128 stands for zero in the data rows.
Some points, one per row:
[171 155  97 107 142  95  93  82 155]
[ 78 130 153 113 150 100 118 191 152]
[155  86 156 160  95  96 109 171 153]
[102 108 188 143  80 137 119 166 107]
[ 99 143 165  95 143 103 112 196 137]
[152 151  94  88 150  96  77  97 148]
[ 96 115 183 150  71 119 137 155 109]
[116 131 201 162  89 139 138 158 136]
[147 138 151 168  65  99 129 171 121]
[130 177 102  86 172  97  94 117 146]
[111 133 199 148  80 119 145 150 110]
[105 161 132 101 169 121 126 195 154]
[ 79 131 180 132 109 139 132 188 121]
[143 128 143 155  91 122  64 178 140]
[ 95 156 140 111 125 104 128 206 146]
[146 140 100 107 143  93  71  91 167]
[113 155 152  86 129 114 115 203 130]
[148 185  97 115 177 132 139  97 160]
[ 75 135 170 121 116 135 145 189 107]
[157 148  99 102 149  84  95  76 150]
[109 123 197 124  76 121 130 150  99]
[152 111  97 133 132  75  79  85 150]
[ 86 137 171 119 124 138 153 197 137]
[106 128 193 132  68 126 136 149 104]
[ 77 123 165 101 114 116 131 193 126]
[ 97 138 166 118 135 117 114 207 116]
[129 135 118  82 157  71  77 145 128]
[ 82 150 173 109 119 129 153 185 110]
[149 154  94  92 160  78  88 113 151]
[159 130 118 123 105 111  66  70 144]
[ 75 139 157 130 147 140 145 193 149]
[177 130 115 122 142  94  85  76 156]
[123  92 182 165 127 113 148 149 180]
[163 151  98 108 150  92  81  87 151]
[ 78 144 165 119 119 134 153 189 104]
[152 159 198 156  96 145 144 150 118]
[105 112 185 143  72 126 133 164 104]
[123 136 153 122  62  90 114 175 110]
[156 110 127 142 105  58  85 147 148]
[ 74 146 164 103 121 125 139 190 115]
[ 90 135 183 106 111 117 145 182 101]
Then 34 other points, each followed by its number:
[167 135 106 119 153  94  80  82 159] 0
[106 114 190 183 116 150 154 144 142] 1
[ 81 143 178 114 124 127 132 190 111] 2
[ 96 180 164 137 159 183 141 133 135] 3
[ 87 140 176 109 113 129 143 194 122] 4
[167 126 157 173 152 158 142 110 182] 5
[123 142 114  78 135  84  81 174 130] 6
[112 122 194 140  71 141 136 152 108] 7
[148 140 101 103 169  77  89 104 161] 8
[149 172 110  82 152  97  84 108 153] 9
[175 138 109 122 145  92  80  81 150] 10
[155  77 189 147 121 133 107 150 156] 11
[136 136 190 160  68 119 130 152 135] 12
[139 141 112  77 171  93  79 142 151] 13
[ 80 142 181 115 111 126 144 185 131] 14
[151 156 104  80 159  88  83 119 149] 15
[123 106 186 140  63 114 146 154 128] 16
[ 82 130 199 147  99 129 141 153 140] 17
[ 82 126 171 122 104 127 154 190 114] 18
[140 148  95 111 174  74  92 104 150] 19
[ 64 126 177 118 126 120 141 178 130] 20
[143 117 181 182 142 155 133 134 175] 21
[108 110 194 175 115 141 138 162 149] 22
[ 85 154 155 122 111 103 109 196 141] 23
[155 121 166 168 158 121 135 155 190] 24
[159 122 145 139  75  89  83 164 144] 25
[152 158 107  86 172  94  92 108 157] 26
[135 153 120 144 126 134 140  40 149] 27
[148 187  98 114 179 114 128 106 161] 28
[170 131 100 121 152  97  79  83 155] 29
[ 94 160 165 116 127 113 142 198 111] 30
[ 91 104 191 137  90 129 152 143  96] 31
[ 82 116 164 130 166 150 147 180 157] 32
[142 152 103 111 168  80  79 102 154] 33
Which of these numbered points is nearest to each point below, looking only along the 2 directions in which the first points spread most? Its number follows each.
[ 78 150 173 119 137 134 151 188 135] > 30
[139 161 100  96 165  87  81 113 157] > 26
[149 161 101  94 163  95  81 112 160] > 19
[147 162 107  90 167  96  86 103 159] > 26
[ 79 155 167 115 132 114 147 190 123] > 30
[101 110 183 156  72 145 141 154 114] > 7
[132 142 132 128 148 112  81 176 191] > 6
[165 150 103 105 146  94  83  85 159] > 0
[129 105 172 171  71 110 130 165 136] > 12
[105 117 180 142  67 124 124 144  87] > 16
[171 137 120 136 103 109  62  85 129] > 27
[105 100 188 159  80 139 158 138 132] > 16
[123 137  96 110 154  59  93 151 154] > 13
[127 159  95  77 174  99 101 104 149] > 28
[ 85 132 187 122 127 130 142 189 126] > 14
[ 68 126 168 109 124 138 141 179 100] > 2
[155 156 100 127 150  88  90  77 159] > 0
